Families of rows that turns and mirrors carry onto each other, the same ones carrying the whole set onto itself: the rest of each named row's family, in list order
3 families of 6 rows
Vafum: [  0  -8 -43   8 -67  -5 -39 -13  11  35  32  22   2   3   2 -44  52  31
  17 -48]
Nuro: [ 17  -9  -6  43  10 -57   4  50 -38 -23 -13   8  28  -6 -22 -31 -14  -2
  35 -31]
sot: [ 67 -10  12 -37  14  21 -25  -1  15  31 -27 -23 -18  -4  45   6   0 -31
  32  -6]
zekit: [-19 -12 -46  12  18  16  56 -33  13  -9 -10   8  17  -4  -4 -16  13  -4
 -60  33]
Luro: [ -2  -8 -43 -27 -47  -2 -38  -3  31   8  30   1  16   9  13 -36  48  46
   4 -60]
Furu: [-10  -4 -66  18  21  14  36 -23  27   9  -6  -8  -1 -34 -30 -18   0  -4
 -58  42]
lavu: [ 14 -27  -1 -14   4  65  -4  38 -13   6  46  24 -40  10   1  13 -25  18
  10  42]
dodi: [-16  -2 -31   3 -35 -19 -41 -23  -2   6  49  12  14  24   0 -43  40  37
   8 -63]
deber: [  1 -35 -12 -10   4  43 -22  67 -21  -6  44  40 -38 -12  21  16  -5  -1
   2  34]
Pumoz: [ 50   5   8 -13  39   4 -25  -8  31  37 -13 -51 -22  -7  24  21   9 -24
  38  -3]
rur: [-25   0 -35  13   4   6  43 -43  19  17 -17  -3   4 -21 -20 -11 -15  12
 -67   9]
sis: [  6  -7 -10  51 -14 -38  -7  66 -26  15 -35 -10  18 -12 -18 -34 -24  -1
  43 -30]
Gavon: [ -2  47 -60 -30 -15 -15 -25 -21  15 -28 -13  66  11  21 -31 -16  -3 -20
  37  42]
livis: [ 53   3   0 -27  20  25 -23  -9  29  54 -12 -48  -3  21  20  -7  -3 -39
  25   9]
tigur: [  6  51 -60 -21   0 -30 -41 -26  17 -11 -22  68   5 -14 -52  -7 -10  -6
  13  27]
pirok: [ -8 -15   3 -15  18  41 -11  57  -2  -9  55  14 -27 -10   4  44 -15  28
   3  34]
mos: [  9  56 -62  -3  -2  -7 -44 -24   4 -30  -6  48 -17  -4 -47 -18  -6 -10
  43  52]
dov: [  1  -5 -14  28  -6 -45  -9  71 -19 -24 -12 -30  23  -3   3 -43 -12 -10
  27 -37]

Which other rows belong to the same family as livis? Nuro, Luro, deber, rur, mos
Which other rows belong to the same family as sot? Furu, lavu, dodi, tigur, dov

Families of rows that turns and mirrors carry onto each other, the same ones carrying the whole set onto itself: the rest of each named row's family, in list order
4 families of 8 rows
Mirup: [ -2  18  -4  67  13  11   9  26  -1 -13  21  31   7 -81 -12  26  19 -42
  -7  10   8  -3]
katab: [ 15  19   9 -36 -48  -7  13  30   4  13   7 -13 -58   8 -50 -41  -3  -4
 -58 -42  -6   8]
fivo: [ 24 -40  48  37 -30  41  23  38  -4 -25   5 -14 -33  20  37 -16  -7  12
 -65 -28 -33 -36]
Zanon: [ -2   4  -5  51  16  34 -23  40  39 -12  16  49  35 -42  11  36  15 -27
  18  25   8 -11]
lika: [-12  15  21  -3 -54  -2  14  16  20   5  53  -6 -51  21 -13 -38   3  23
 -73 -20 -22 -41]
tapi: [  0  11 -15 -26  -7  -3   3  -2  46  50 -20 -36 -55 -15  46 -53   4  12
 -19 -58  16  -5]
Vupu: [ 19  16  12 -50 -13  -7  21  10  19   4 -25 -54 -46   0   6 -47  27  18
 -22 -57  16 -27]
digab: [  8 -22 -14  45 -24  35 -12 -21  24   7   1  15  23 -68  -2  -1 -27 -42
  15  47 -20  22]
mida: [ 16 -14 -16 -27 -23 -12  18 -33   1 -44  12  33 -16 -23 -20   5   6 -13
  46  54  11 -23]
Sumif: [-17  15   8  36   7   5 -18  71  -3  -6  23  50   0 -62  15  34  19 -33
  10  12  -4  -3]
Demak: [ 30  -3  25  -9  -9  57 -19  49  39   4   3 -22  12  30  27 -28 -20  10
 -83 -23 -33   2]
Peg: [ 40 -41   7  42  -1  24  -5  30  43  12 -37 -42 -34  27  58 -35   9  16
   0 -43 -10   2]
Gen: [  5  13 -14 -23 -32  -1  19   2  32  48 -42 -56 -29   7   0 -25  13   7
  -1 -68  12  -4]
Mizu: [ 30  -1  23  -3  -3  46  15  26  -7 -18  22   0 -38  21  47 -22 -22   9
 -96 -26 -40   3]
ranaz: [ 22  -8   6  14   8  49  14  16  25  14 -26 -29 -12  11  93 -18  -8  25
 -37 -56  -8   8]
figon: [  9  19   5 -42 -20  -3   4   9  15  19  27  -5 -79  -5  -2 -56 -10  -4
 -78 -27 -16  -9]
mel: [ 16  -6   4 -28 -12  39  15   0  40  18 -30 -61  14  33  53 -18  -3  27
 -32 -41 -12 -28]
dugok: [ 22 -13  -1  17 -15  48  20  30  23  24 -43 -42  20  40  47  10 -11  12
 -33 -59 -12   4]
getuf: [-12 -13 -16   7 -21  29 -13 -30  47  12  -2  18  24 -45   1  19  -2 -32
  51  47 -10 -29]
Ped: [ 33  -7  22   5 -30  42  12  58  -4 -10   5   0  -8  40  -4  -5 -25   2
 -90 -32 -31  16]
lus: [ 25   2  -5  17  13  -7   8  36  -6 -67  30  63  -3 -20 -12  24  21 -11
  17  32  29  -3]
gep: [ 11  17 -43  26  14 -41  44   2 -15 -39  30  30  -2 -29  -1  29  14  -7
   4  19  39 -11]
kare: [ 31  16  34 -31 -11  13 -11  61  17  -9   8 -14 -46  -3 -22 -57  11   1
 -73 -41  -5   3]
Ges: [-11  -3  34  54   9  33  16  45 -14 -19  12  10   0 -74  -8   6 -22 -44
  17  19  -3 -37]
Fana: [  4  15 -21   2 -24 -20 -15   7  66  43  10 -32 -52  27   6 -59  19  29
  -7 -36   2  -3]
podo: [-27  46  -8  22  10 -18  43  26 -14 -29  57  19   7 -23 -11  15  -9   5
  16  17  29 -45]
zigop: [ 10  19 -47  -1  11 -20  11 -11  20 -14  33   6  12  18  -2 -14 -38  13
  55  51  13   6]
fegum: [-15 -21  -4  15 -23  33 -35  12  25  24  -2  23  15 -49  23  19 -20 -41
  36  49 -43   4]
dit: [ 21 -22 -53   1 -23 -15  24 -46  10 -22   9  16  15 -15   8   5 -32  -6
  26  57  14  13]
Mezi: [ 25 -31  -6  31  10  28 -13   9  19  -5 -12  -5   4 -32   0 -24 -52 -37
  58  53 -18  14]
Savub: [ -1  16 -21 -12   1 -41  23  32 -32 -44  29  46 -18 -16  18  29  21   5
  31  21  21  -6]
reb: [  1 -18 -34 -35 -31 -15   6 -29  -5 -14   5  20  -3  -3  27  14 -17  -4
  56  57 -19   0]

Which other rows belong to the same family as fivo? lika, Peg, Ges, Fana, podo, zigop, Mezi
Which other rows belong to the same family as ranaz? Mirup, tapi, digab, Mizu, figon, gep, dit
Which other rows belong to the same family as Ped? katab, Sumif, Gen, dugok, fegum, Savub, reb

Families of rows that turns and mirrors carry onto each other, the same ones carrying the whole set onto itself: the rest of each named row's family, in list order
6 families of 6 rows
mezeg: [-46 -46 -46  79  75   3 -45 -22  15 -17 -23 -44  19  -8  50 -31  57   9
  56 -32   9  -7  -2  -6  32   1  12  -7   6  -1  35   0  57 -10 -39 -38
 -41]
dar: [-29  24 -41  30  25  15 -45   8  53  -2  -1 -20  15  93  52 -25  35  26
  61  19  47  50 -20  18  14  -2 -50  10  32  21  18 -42   5  23 -35 -46
  11]
vimak: [-54  27 -27  79  81 -20 -28 -19  74  44 -39 -18  38  64  64  -4 -20   0
  38  78 -17  -7 -32  -8  15 -35 -50 -40 -12  46  26 -32  57  19 -57 -12
  15]
Boz: [-53  34   4  13  77 -42  16  -3  55  19 -54  14   7  37  75 -55  -3  -4
 -44  11 -24  68  12 -33 -22  29  16 -43  12 -39   8  29 -33  61 -20 -25
  38]
gud: [-52 -36 -35  67  85  19 -46 -23  69 -11 -43 -39  41 -30  42 -12  70  10
  39 -15 -33  -8 -27  20  25   3  -4   4  10   0  24 -13  27  27 -19 -53
 -56]
laz: [-18  25   7   1  65 -75   8 -51 -16  -1 -43 -54  63 -19  44 -46   2  13
   8  -3 -83  49 -48 -19 -23  -6   4 -58 -47  10  14 -30  26  33 -20 -36
  44]
Lefa: [-33  16 -13   7  56 -66   2  17  67  14 -53  -7   4  17  48 -32   0   7
 -33  36 -21  80  28 -27   7  47  35 -41   3 -44  43  13 -44  85 -19 -27
  17]
met: [-67  16 -12  -8  66 -58  44  -8  62  -1 -67   4  -2  17  59 -44 -10  21
 -28  26 -45  77  24 -15 -17  17  31 -39  -9 -26   3  29 -32  44  -6  -3
  36]
Gino: [-13  -3 -11 -33  34 -68 -17  -2  39 -37 -19 -15 -28 -49  31 -73  31   7
  -7  33 -26   1  20 -10  60 -29   4 -48  12 -53  47 -47  22  -7 -40  21
  27]
Lufot: [-22   7 -39  27  34 -34 -44  32  -9  -9  16 -19   3  72  35 -36   9  46
  57  -1  29  40 -14  21   1  21 -43  10  19  27  40 -60 -22   2 -42 -49
   9]
firo: [-62 -28 -41  63  71  30 -51 -19  15   1 -25 -40  10 -29  48 -26  40  12
  62  -2  -3 -20 -30  13   8  -8 -23  11  18  17  36  14  30 -31 -47 -43
 -35]
mika: [-28  24   1 -18  58 -61  17  23  14 -40 -26   8  23 -37  34 -97  34  30
  -8  25 -12  16  12  -5  54  -2  17 -51  13 -34  49 -50  16  20 -59  25
  64]
Dokar: [-33  26  -1 -10  66 -67  -6 -62  14 -37  -9 -63  54   1  30 -56  32  -7
   5  -7 -80  44 -31 -38  20 -18  20 -66 -63 -13  15 -34  -3  49  -7 -32
  41]
Bub: [-44  41 -19  11  87 -38  21  19  39 -11 -73 -18  29  32  76 -50   1  -2
 -30  30 -13  79  40  15 -13  22  16 -33  -3 -35  47  40 -15  38 -27 -41
  46]
zipur: [-28  20 -37  67  77   1 -29 -25  87  45 -30 -14  34  41  69   9   1   0
  40  74  -2 -18 -58 -31 -29 -31 -46 -39 -25  25  29 -24  32  20 -40 -13
 -14]
foz: [-64  11   0  56  65 -20 -26 -46  77  56 -50  -7  31  50  42 -12 -43  -5
  30  82  10  -2 -21 -34   1 -30 -50 -38  23  35  29 -27  44  31 -43  -1
  19]
Ked: [-23 -18 -42  83  71  41 -38 -20  29 -18 -21 -24  24   2  55  -2  58  23
  57 -34 -17 -24 -15   4  38  10   6  -6  24  17  33 -28  46  -6 -31 -30
 -10]
sar: [-29  22  -8 103  60 -19 -49 -12  74  35 -40  -5  37  57  20  -5 -22   5
  29  75 -26  -8 -36 -27   5 -22 -33 -26  15  40  44 -46  37   3 -12 -16
 -30]
Geke: [-26  -7 -35  43  34   0 -57  31  47  -9 -15  15 -30  60  40 -33  28  55
  39  26  24  58 -28  42  31  11 -31  37  19  22   4 -50  -1  10 -25 -57
  29]
bil: [-40 -17 -33  84  76  44 -37 -52   4   1 -46 -30  53 -28  66 -29  54  -1
  57  -1  11 -12  -3 -13  31 -24 -10   2   1  -3  47 -16  49   5 -26 -39
 -15]
pib: [-29  32  -8   9  49 -73  -7 -77  -4 -26 -28 -57  45 -14  42 -55  23  35
  39  21 -83  53 -47 -13  13 -21  29 -67 -43  -3  12 -43  19  48   7 -31
  28]
nabin: [-21  26  -3 -23  35 -80 -14  21  42 -56 -20 -21  -2 -41  23 -57  53  29
 -25  24 -30   0   9  -6  38 -11  -2 -25  25 -63  31 -51  13   8 -32  11
  52]
kefe: [-17  24 -10  57  64 -35 -60 -12  51  26 -21 -25  16  68  58  -2 -31 -12
  28  87 -20 -24 -13 -25 -24 -29 -56 -32  -9  27  12 -16   9  14 -28 -11
 -26]
zav: [-39  32  19   7  33 -30  14 -76  10   9 -20 -33  43 -11  35 -75  28  18
  12  -4 -75  61 -39 -15  17 -13  27 -46 -64   6  -4 -26  31  62 -15 -18
  41]
zos: [-38  29  28  15  60 -39   3 -72   7  -2 -10 -25  56  14  32 -81  25  35
   7  26 -73  67 -43 -32  15   1  25 -44 -66   6 -26 -46   9  32   5 -22
  32]
zib: [-50  44 -33  16  90 -52  44  15  19  -2 -55 -21  10  34  66 -49 -11  12
 -33  46 -21  69  28 -36 -10  14  30 -50   6 -29  33  36 -24  48 -39 -37
  27]
riro: [-42  30 -22  -5  27 -69  15  -5  38 -44 -20 -34 -11 -32  17 -58  62  21
 -29  17 -10   1  43   7  47  -9  14 -29  11 -40  34 -28   1  16 -48   6
  76]
Nosi: [-34  23 -35   7  23  -2 -68  28  48   9  10   7  17  64  57 -32   2  39
  50  26  30  49 -15  24  18  -4 -30  34  24  40  36 -43 -17  17 -33 -54
  48]
sal: [-32 -31 -32  78  69  40 -49 -32  49 -13 -23 -14  43 -22  33 -17  53  21
  45 -12 -20 -30 -12   5  34  15  -4  21  20   9   7   0  21   6 -30 -15
 -39]
repuf: [-49  38 -31  23  73 -61   8  23  32  -3 -39  -1  25  24  55 -50  16  11
 -63  45 -26  78   4 -48 -21  26  25 -57  -4 -13  10  31 -19  71 -17 -26
  46]
Dode: [-28  53 -20  -4  51 -59  10 -76  -3  -4 -27 -26  28 -27  48 -75  30  24
   6   3 -90  35 -28 -24  -4 -30  34 -48 -43  22   6 -38  27  50 -19  -5
  27]
Gaz: [-25   2 -51  27  25 -35 -57  25  12 -15 -18  -5 -14  74  45 -18  19  20
  58  10  54  42 -35   0   0   1 -26  21  21  22  48 -42 -32   1 -23 -57
  17]
mina: [-33  25 -10  74  76 -20 -23 -51  68  33 -54  -8  21  44  37  12  -4 -10
  17  97 -23 -21 -48 -13 -12 -13 -55 -44   2  30  17 -46   8  11 -23   0
 -23]
lako: [-29   6 -13 -36  51 -48  21  27  27 -34  -7 -19   5 -28   8 -66  36  21
 -28  32  -5   3  44   7  52  -8   1 -25  -5 -33  48 -50  32  -1 -69  10
  54]
fure: [-53   9  -2 -38  59 -57  28 -29  24 -33  -3 -29   7 -22  40 -72  39  36
 -16  25  -7  -5  13   1  74  -7  16 -13  21 -44  14 -56  30  20 -66  14
  52]
Seda: [-30   9 -37  26  31 -28 -56  28  35   5   3  17  -9  74  25  -9   9  36
  62  40  49  23 -35  13  13   8  -9  22  30  32  30 -12  -8   6 -28 -53
  37]

Which other rows belong to the same family as zipur? Ked, riro, repuf, Dode, Seda
Which other rows belong to the same family as met? dar, firo, mika, Dokar, sar
Which other rows belong to the same family as vimak? nabin, zav, zib, sal, Gaz
Which other rows belong to the same family as mezeg? Boz, pib, Nosi, mina, lako

